In the data rows, the value 128 means zero.
Here is a table of points, one per row:
(129, 81, 122, 127, 124, 151, 148, 164, 135, 107, 78, 102, 82, 180, 99, 114, 90, 107, 134, 96, 119, 202, 161,
 156, 105, 135, 126, 165, 73, 128, 126, 123, 63, 110, 165, 80, 115, 139, 144)
(112, 149, 154, 113, 179, 173, 126, 114, 106, 154, 139, 145, 121, 165, 77, 143, 114, 142, 64, 173, 148, 125, 103,
 110, 156, 93, 81, 84, 140, 115, 175, 96, 111, 156, 163, 102, 168, 126, 89)
(150, 87, 105, 135, 122, 148, 146, 110, 128, 132, 91, 119, 136, 88, 115, 129, 131, 137, 152, 142, 118, 164, 134,
 86, 170, 100, 81, 202, 122, 98, 81, 166, 87, 110, 142, 108, 178, 81, 158)
(100, 163, 142, 101, 193, 172, 81, 123, 125, 179, 201, 151, 59, 190, 93, 115, 112, 136, 73, 136, 156, 143, 121,
 135, 154, 84, 130, 102, 116, 15, 144, 115, 236, 146, 84, 149, 97, 95, 137)
(145, 139, 99, 98, 167, 130, 133, 134, 127, 119, 129, 98, 87, 101, 127, 142, 127, 121, 138, 115, 122, 149, 139,
 67, 148, 138, 133, 181, 110, 80, 125, 154, 125, 125, 154, 96, 226, 111, 136)
(85, 131, 169, 115, 134, 210, 119, 162, 133, 142, 155, 125, 175, 114, 111, 109, 149, 149, 186, 80, 97, 172, 172,
 182, 97, 139, 123, 135, 255, 140, 192, 97, 103, 153, 93, 195, 128, 82, 157)
(106, 133, 151, 188, 140, 121, 105, 127, 134, 153, 135, 117, 110, 236, 142, 135, 161, 127, 73, 168, 125, 114, 72,
 175, 107, 162, 176, 136, 75, 141, 86, 143, 197, 123, 105, 78, 194, 93, 98)
(163, 85, 121, 143, 127, 131, 93, 105, 137, 152, 142, 137, 143, 73, 133, 147, 152, 99, 136, 123, 107, 39, 130,
 180, 144, 129, 107, 119, 143, 155, 97, 79, 135, 150, 128, 92, 155, 92, 148)
(106, 105, 130, 106, 165, 95, 94, 185, 144, 105, 138, 156, 117, 142, 151, 130, 81, 111, 174, 120, 126, 157, 111,
 97, 153, 135, 91, 112, 69, 129, 98, 154, 109, 123, 131, 167, 134, 172, 176)
(128, 147, 117, 187, 176, 80, 157, 123, 123, 127, 109, 100, 139, 111, 82, 133, 141, 107, 145, 129, 141, 96, 114,
 139, 107, 134, 134, 85, 65, 165, 114, 86, 86, 108, 122, 206, 133, 110, 143)
(148, 111, 137, 74, 137, 109, 179, 125, 147, 132, 101, 109, 130, 155, 131, 132, 163, 140, 201, 114, 142, 140, 161,
 111, 112, 160, 176, 142, 150, 113, 148, 60, 107, 134, 116, 163, 174, 147, 145)
(121, 161, 118, 136, 72, 116, 157, 108, 162, 120, 136, 136, 148, 168, 160, 118, 170, 135, 143, 142, 91, 106, 146,
 103, 132, 151, 114, 134, 144, 172, 127, 118, 179, 128, 115, 221, 106, 137, 100)
(174, 71, 175, 133, 126, 119, 105, 185, 138, 116, 110, 90, 84, 48, 99, 93, 133, 140, 125, 138, 154, 164, 82,
 120, 156, 147, 168, 82, 112, 135, 133, 191, 47, 123, 139, 54, 115, 150, 90)
(11, 161, 144, 165, 128, 172, 140, 88, 190, 124, 166, 122, 111, 179, 169, 130, 100, 119, 98, 134, 163, 104, 165,
 146, 82, 132, 74, 157, 99, 148, 143, 156, 101, 99, 161, 103, 122, 132, 132)
(149, 97, 105, 160, 115, 163, 139, 134, 94, 111, 138, 154, 142, 102, 101, 131, 180, 113, 140, 132, 111, 127, 138,
 123, 166, 149, 128, 108, 132, 117, 126, 69, 67, 94, 55, 169, 149, 197, 160)
(137, 126, 185, 170, 166, 198, 135, 145, 151, 138, 171, 161, 122, 160, 130, 156, 93, 143, 76, 153, 113, 63, 103,
 209, 111, 151, 134, 103, 140, 195, 131, 181, 163, 123, 161, 90, 138, 97, 64)
(173, 119, 164, 163, 71, 81, 161, 100, 89, 126, 123, 132, 156, 131, 173, 154, 112, 100, 97, 157, 127, 45, 114,
 103, 60, 97, 155, 184, 117, 87, 145, 142, 158, 91, 145, 65, 111, 149, 135)
(209, 65, 73, 76, 158, 20, 144, 77, 96, 84, 55, 110, 140, 102, 129, 153, 97, 168, 111, 61, 170, 128, 153,
 152, 99, 95, 124, 121, 192, 163, 131, 128, 114, 133, 165, 123, 99, 156, 140)
(112, 102, 80, 102, 107, 159, 96, 125, 128, 132, 178, 141, 129, 133, 164, 113, 57, 160, 89, 153, 122, 138, 100,
 103, 184, 116, 81, 102, 81, 153, 86, 178, 105, 144, 126, 149, 57, 197, 119)
(177, 145, 133, 126, 183, 145, 135, 185, 90, 117, 116, 143, 141, 50, 160, 134, 80, 146, 119, 105, 115, 147, 157,
 144, 102, 103, 158, 141, 90, 139, 135, 124, 163, 124, 146, 143, 59, 209, 193)
(77, 143, 172, 136, 67, 129, 163, 132, 120, 129, 159, 128, 132, 255, 109, 134, 63, 115, 101, 160, 128, 185, 156,
 108, 54, 134, 151, 141, 183, 132, 187, 121, 164, 135, 139, 90, 129, 108, 103)
(64, 144, 122, 110, 124, 153, 109, 120, 140, 120, 109, 128, 104, 158, 140, 112, 146, 136, 162, 93, 172, 132, 108,
 190, 214, 127, 135, 89, 103, 128, 134, 139, 66, 123, 134, 113, 145, 112, 141)
(131, 146, 144, 106, 75, 49, 115, 104, 158, 96, 92, 139, 180, 59, 172, 97, 188, 120, 124, 101, 132, 99, 139,
 127, 79, 144, 132, 161, 246, 154, 141, 113, 118, 140, 84, 207, 83, 97, 108)
(132, 133, 61, 127, 178, 133, 114, 129, 137, 163, 159, 122, 125, 43, 84, 138, 109, 136, 138, 86, 120, 99, 85,
 106, 171, 113, 88, 94, 34, 73, 43, 168, 171, 146, 143, 45, 68, 103, 112)
(146, 196, 113, 123, 74, 101, 134, 115, 82, 111, 109, 131, 133, 44, 139, 99, 174, 141, 176, 116, 118, 137, 120,
 89, 129, 115, 85, 115, 118, 142, 147, 119, 105, 149, 109, 160, 88, 161, 110)
(145, 166, 116, 99, 119, 97, 119, 127, 154, 119, 91, 99, 131, 148, 150, 149, 153, 139, 125, 157, 129, 137, 102,
 69, 155, 133, 204, 148, 124, 98, 166, 142, 126, 118, 128, 121, 154, 135, 111)
(125, 151, 106, 140, 30, 102, 111, 111, 87, 149, 127, 162, 179, 103, 116, 115, 182, 71, 157, 173, 88, 144, 169,
 127, 111, 138, 165, 110, 202, 138, 96, 94, 250, 149, 103, 167, 130, 68, 108)
These points spread out most along one direction. Take the direction at right angles to it along which they spread out most. Go by this last direction. Where along it does each point below lie, from 0 to 99? 50 is the average, and the first point above lies past it. One standard deviation of the points above along it is 16.
(85, 131, 169, 115, 134, 210, 119, 162, 133, 142, 155, 125, 175, 114, 111, 109, 149, 149, 186, 80, 97, 172, 172,
 182, 97, 139, 123, 135, 255, 140, 192, 97, 103, 153, 93, 195, 128, 82, 157) 35
(112, 102, 80, 102, 107, 159, 96, 125, 128, 132, 178, 141, 129, 133, 164, 113, 57, 160, 89, 153, 122, 138, 100,
 103, 184, 116, 81, 102, 81, 153, 86, 178, 105, 144, 126, 149, 57, 197, 119) 62
(125, 151, 106, 140, 30, 102, 111, 111, 87, 149, 127, 162, 179, 103, 116, 115, 182, 71, 157, 173, 88, 144, 169,
 127, 111, 138, 165, 110, 202, 138, 96, 94, 250, 149, 103, 167, 130, 68, 108) 29
(112, 149, 154, 113, 179, 173, 126, 114, 106, 154, 139, 145, 121, 165, 77, 143, 114, 142, 64, 173, 148, 125, 103,
 110, 156, 93, 81, 84, 140, 115, 175, 96, 111, 156, 163, 102, 168, 126, 89) 40
(145, 139, 99, 98, 167, 130, 133, 134, 127, 119, 129, 98, 87, 101, 127, 142, 127, 121, 138, 115, 122, 149, 139,
 67, 148, 138, 133, 181, 110, 80, 125, 154, 125, 125, 154, 96, 226, 111, 136) 60
(64, 144, 122, 110, 124, 153, 109, 120, 140, 120, 109, 128, 104, 158, 140, 112, 146, 136, 162, 93, 172, 132, 108,
 190, 214, 127, 135, 89, 103, 128, 134, 139, 66, 123, 134, 113, 145, 112, 141) 54
(148, 111, 137, 74, 137, 109, 179, 125, 147, 132, 101, 109, 130, 155, 131, 132, 163, 140, 201, 114, 142, 140, 161,
 111, 112, 160, 176, 142, 150, 113, 148, 60, 107, 134, 116, 163, 174, 147, 145) 51
(150, 87, 105, 135, 122, 148, 146, 110, 128, 132, 91, 119, 136, 88, 115, 129, 131, 137, 152, 142, 118, 164, 134,
 86, 170, 100, 81, 202, 122, 98, 81, 166, 87, 110, 142, 108, 178, 81, 158) 65
(145, 166, 116, 99, 119, 97, 119, 127, 154, 119, 91, 99, 131, 148, 150, 149, 153, 139, 125, 157, 129, 137, 102,
 69, 155, 133, 204, 148, 124, 98, 166, 142, 126, 118, 128, 121, 154, 135, 111) 50
